Each path is a new rotation, seen through one point. The rows after it are directions, each followed by how far the rotation turns it, in degrees each step (0 if it stays put).
Each turn is a multiple of 5 degrees from 10 to 175, or 0.
Each row of a path follows its step; steps can be skipped.
Path 1:
step 0: [ -4  -8  -3   1   5 -10   2   4   1  -2   2   1  -2   9 -11   1 -14 -10
   3  -8   7   3   8   3  -3  -4  -5   5  -4   9 -12   2  -3  -3   0  -8
   3   1   2  -3  -5  -5]
step 1: [  1 -12   0   0   2  -3   6   9  -4  -5  -7  -4   8   4  -6  -5  -3  -9
   7  -5   1   1  16   5  -8   1  -9   2   0   6  -3   8   8   0  -2  -6
   6  -3   7  -6   2   3]
step 2: [  6  -4  -1   4  -7   1   8   3   9   1  -4  -1   8   6  -2  -3  11  -7
   5  -5   4  -5   9  -1 -12   1 -11  -3   8   8   5   2   6  -9  -9  -7
  -3  -3   2  -3   0  -2]
step 4: [ 13   6  -1   4  -1  -6   6  -2   0   6  -2   1  -6  -3   9   0   1  -7
   1   2  11 -15   3   9  -2  -6   9   3   8   5   7   2   2   6   4   0
  -1   2  10   4  -2  -5]
step 5: [  8   4   1   0  -5 -10   2  -9   4   4  -9   3  -8  -3   9  -4  -8  -7
   3 -13  16  -1   4   1  -1  -5   4   3  -7   3   2  -6  -2   4   6   6
   2   4   6   3  -3  -2]
step 6: [ -3  -2  -6  -3   5  -7  10  -6  -1   6 -12  -7  -9  -5   5  -6  -7  -8
   3  -6   7   5   6  -2  -7  -4   0   9  -5   3  -6  -2 -11   3  -4   4
   6   3   0  -1  -9   7]
step 7: [ -5 -12  -2  -5   0   1   0   5   5   8  -3  -6 -11  -6   2  -8   0  -7
   7  -6   2  12   8   1 -12   1   3  11   6   3  -1  -2   1   1  -2   1
   2  -1  -3 -12  -4   6]
step 9: [  1   4   0   6   3   1  -2   8  11   0 -11  -3  -6   5 -11   0  -1   0
   6   0  -1  -4  -1   0  -8  -4  -5   6  17   0  -3   4   5  -3  10  -7
   1   2  -1   2  -7 -13]
step 10: [ -3   3   7   0   1  -4  -1   8   7  -6  -9   7   7   0  -6  -3  -4   4
   7  -4   4 -13   8   4  -1 -12   4   4  12   0  -2  -1   0   2  11  -2
   1  -1  11   0  -1  -8]
step 11: [ -6   1   3   3  -6  -1   4  -2   8   3 -13  12   7   2  -4   6  -5  -1
   2  -7  10 -11   9   3  -3 -11   3   1  -5   7  -8   7  -7   2  -2  -6
  -6  -3   7  -1   0  -4]
step 13: [  5   3  -4   2  -2  -6   7   6  -3   1   0   4   0   5   8   0   9 -12
   8  -6   3   1  14  11  -7   3   8   8   2   2   0   7  -5  -8  -8   2
  -2  -1  -8  -3  -1   4]
step 14: [  7   6   3   4  -5   1   3   2   7  -7   0 -13  -1   1   5   0   2 -10
   7  -8   7  10   7  12  -3   5   2   8   0   5   9   7   0  -4  -3   0
   0   0  -8   4  -7  -7]
Directions:
[ 0 -1  4 -1 -1  3 -3  3  0 -1  0  1  1 -3  1  0 -3 -2  0  2  1 -1  2  1
  0  1  5  3 -1  3  3  3  3  1 -3  2  1 -1  3 -1  3  0] | 115
[ 1 -1 -2  1  4  1 -2  0  0 -1  0 -3  3 -2 -3 -3  4  2  2  1  2  3  1 -1
 -1  3 -2  1  2  0  3  0  2 -1 -2 -3  2  0 -2  0  1 -6] | 55
[ 2 -1  2  0  1 -2  1 -4  1  3 -5  4  3 -2  0  2  2  0  0  1  1 -2 -1  4
  4  0  0 -3  4 -2  0  1  0 -1 -3  0  0  1  0  0  3  0] | 45
[ 0  1  1 -2  0  0  1  2 -1 -2 -1  1 -1  2  1  1  3  2  2 -2  0 -1 -8  2
 -1 -1 -1  1  2  3  5  2  2  0 -1  1  1 -1 -4 -2 -2  0] | 65
[ 1 -1 -1 -4  2 -1 -1 -2 -1 -1  0  1  2  1 -1 -1  2  3 -3  1 -6  3 -2  0
 -2 -1  4 -1 -1  4 -1 -1  1  0  0  0 -3  2  1  6  2  1] | 0
Path 2:
step 0: [  2   1   1  -4  -1   2  12  -3   8   1   3 -12  18 -10  -6   1   7   4
   0   4   1  -4  -5  -1   9   9   8   9  -1  -6  -4  -4  -6  11   5  -9
   7  -8  -4  -4   5   5]
step 4: [ -2  15  -6   2  -3   8 -11  11  -3   5  -2  -3  -4   9  -5   8  -5   5
   3   0   9   4  10   2   7   2  -6  -7   8  10   0   5  -5  -6  -2  11
   1  -3   1  10   0 -12]
step 5: [  5  -7   8  -2  -1   4 -10   9  -2   3   4  -8   6   3   1   6  -2 -14
   4  -7   3   8  10   2  11   1   6   3  14   1  -8  -2  -4   2  -4   2
  -5   4   8  14  -6   4]
step 6: [  2  -4   5   5  15   0  12   4  -4   0  -2  -6   6  -2  10  11  12 -11
  -3 -10  10   0   3  -4  -6   2  -2   0   6  -7 -11   3  -1   2   0  -2
 -15  -4   4  -1   0  -1]
step 7: [ -6   0  -6  14   4  -7   0  -3  11  -4   5   2   0   8   5  -2   7  -1
  -2  -9   0  -7   7  -1 -14  -1  -8   1  -8  -4  -3  -8   8   2 -11   3
 -14  -4  -5  10   7  -4]
step 8: [-12 -13   1   5   5  -7  -6 -14   3  -4   4   4  -1  -4 -14  -6  -7  -6
   2  -7 -13   3   0   1  -5  -8   4  -2 -10  -1  -3  -2   7   2  -8   0
  -2 -11   6   1  -3   6]
step 9: [-13  -1  -3   2   9  -2   4  -8  -1  -1 -10  11  -8   0  -9  -2  -6   3
  -3   1   1   3   2  -5  -2   4  -7  -7   0  -2   7   8   0  -4  -3  -5
   3  -1  20 -16  -2   0]
step 10: [ -4  11  -9  -7  -7  -9  -2   3   3   0 -10   6  -9   6   0  -5  -3   3
  -1  -3  -8   6  12  -4   5   4  -2   4   2   2  11  -2  -3   7  -9  -3
   4  21   5  -4   0   4]
step 11: [  5   0   5  -9  -6  -9   1   1  -8   2 -13  -3  -2  -5   4   6   5  -9
   3  -9 -15   3  -2 -10   5  -2   9  -1   1   9   7  -1  -2  11  11   1
   6   5  -4  -3   5  10]
step 12: [  7  -3   5   8  -3  -1   6   4  -3   4  -5   0   1  -2  15  13   2   1
   0   7  -1 -10  -4 -12  -2  11  -6   2  -1  -6  14  -7   6  -3  14   6
  10  -3   0  -2   9   1]
step 13: [  6  -9   1   0  -4  -3  -4   4   0   1   8   2  -1  -4   7  -1  -5   8
 -12  14  -4   0  -5   2  -4   4   3  14  -7 -16   0  -8   7   8  -3   9
   8   3 -10   9   0  -5]
step 14: [  8 -12   9 -10   0   1  -4  -6   0   1  -5   8   2  -5  -3  -8   5   5
 -12   8   4   4 -14  10  -9  -7   9  -2  -7   3  -9   5  -2   0   6   6
   4  -4  -3  -1   0 -11]
Directions:
[ 0  1 -2  1 -1  1 -1 -2  2  0 -3  0 -6 -1 -1  3  1 -2 -1 -1  4  0 -4 -1
 -5  1 -3 -1  3  1 -2  2 -1 -1  4 -2  1 -1  0  0  2 -1] | 135
Path 3:
step 0: [-10  -9   6   9  -5   3  14   0   0   4   0   1  -7   2   4   1  11  -4
  10   8   4  -2   5 -10  -1   3   9 -10  18  -7  11   3   2  -8  12   4
  -1  -8   4  -1   8  -2]
step 1: [  3 -10  10   7 -21  -4   8  -3   3  -2  -4   0   9   3  -3  -1 -10  -2
  -2  -6  -3  -6   3  -4  -3  -1   5   1  -1 -17  -4   7   5   1  -1   9
  -4  -6 -15 -12   1   0]
step 2: [  7   3   3  -1 -18  -7  -6   6   5   6   0  -5  13   6   3  -2   6   8
   5   5 -16  -1   8  -4  -3   1  -7  -3  -5   1 -10   4   3  -6  -8  -1
  15   3   6  -6 -12  10]
step 3: [-15   6 -11   2   2  -1 -11   0   7  14  -8  -3   3   5  -3   2   8  -4
   3   3   2   6   9   1  13   9   8   4   7  -5  -2  12   3  -8  -3  -3
   4   0  14  -3   5   7]
step 4: [ -6  -5 -10   1  -9  -6   3  -5  -9   1  10  -2   4   3   2   2   2  -8
   7  -8   4   6   2   3   7  -4  23   8   3  -4  -2   7  -4   0   0   9
  -5  17  -4  -2   4 -11]
step 5: [  8   6   2   7  -9  -6   6  11  -2   1  12  -2   2  -5  10  -2   2  -5
   9   4  -3   7 -10  -9   6  -4  -3   0  -8  -5   8  10  -2 -15   4   5
   2   5 -14  11  -9   0]
step 6: [ -5  -6  -1   2  -6   3  -2   3  19   1   4  -7   2 -10   4   4  -6  15
  -7  16   5   7  -2   3   6   3   1   3  -1  -5  10  13   1   1   8   4
   3  -9   0   1  -8  13]
step 7: [-17 -12  -8   1  -8   2   6   1   8  -3  -3 -10   4   3  -4   1  -3  10
   1  -3  -2   6  19   1   1   1   2 -12  -2  -6   4   1  -5  11  -1  -8
  -2  10   2   6  -6 -10]
step 8: [ -3   9  -4   0  -5  -8  -3  -3  -3  -9   2  -3  -6  11  -7  -2  -4  -5
  12  -8  -2   2  16 -11   4   8  -7   3   8  -5   5  -3  16  -8   3   3
  -3   4  -8   7 -14  -4]
step 9: [ -5   2   7  -6  -1  -1  -4  -6   0   3   9 -10  -4   4  18   4  -3  -2
   3  -1  -3   7  -1  -2  -7   0   3   6  10   1 -11  15  14  -2  15   7
   8 -11  -1  -1  -5  -3]
step 11: [  0  -1  -8  -5 -22 -10   8   3   8 -13 -12   6   8   9  -9   7   3  -6
   4   6   7   1  -7  -4  -5   7   4   2  10  -4   4  -1  -5  -3  -2  -4
   5   4  -4   1  -4   7]
step 14: [ -6   4  -5  -6  -5  -4   4   3  14   5   2 -11  -9  -3   2  -1  -3  -7
   0  -8   7   3   5   6   1   1   9  11  -2  -3  -8   2  -7  -2  -6  -1
  15  10 -19  11   1   8]
Directions:
[ 2 -2 -4  2  1 -2  3  4 -1  0  4  4  0  0  2  1  2 -3  0  1  4  0 -4  1
 -2 -1  0  2  1 -1  3  3  0  2  1 -2  2 -1  2 -1  0 -2] | 65
[ 1 -1 -2  0 -2 -2  0  1  5 -2 -2  1  2  0  3 -2 -1  0 -6 -2 -3 -2  0  4
  1 -1  0  0 -1  1  1  0 -2 -1 -1 -2  4 -3  1  2 -2  2] | 85
[ 1 -3  2 -5 -3 -1 -1 -1 -1  0  3  2 -3  3  1  1  5  3 -1  1  0  3  0  1
 -3 -1  1 -3  2  2 -1 -1 -4  0  2  1  1  1  1  1 -1  0] | 160
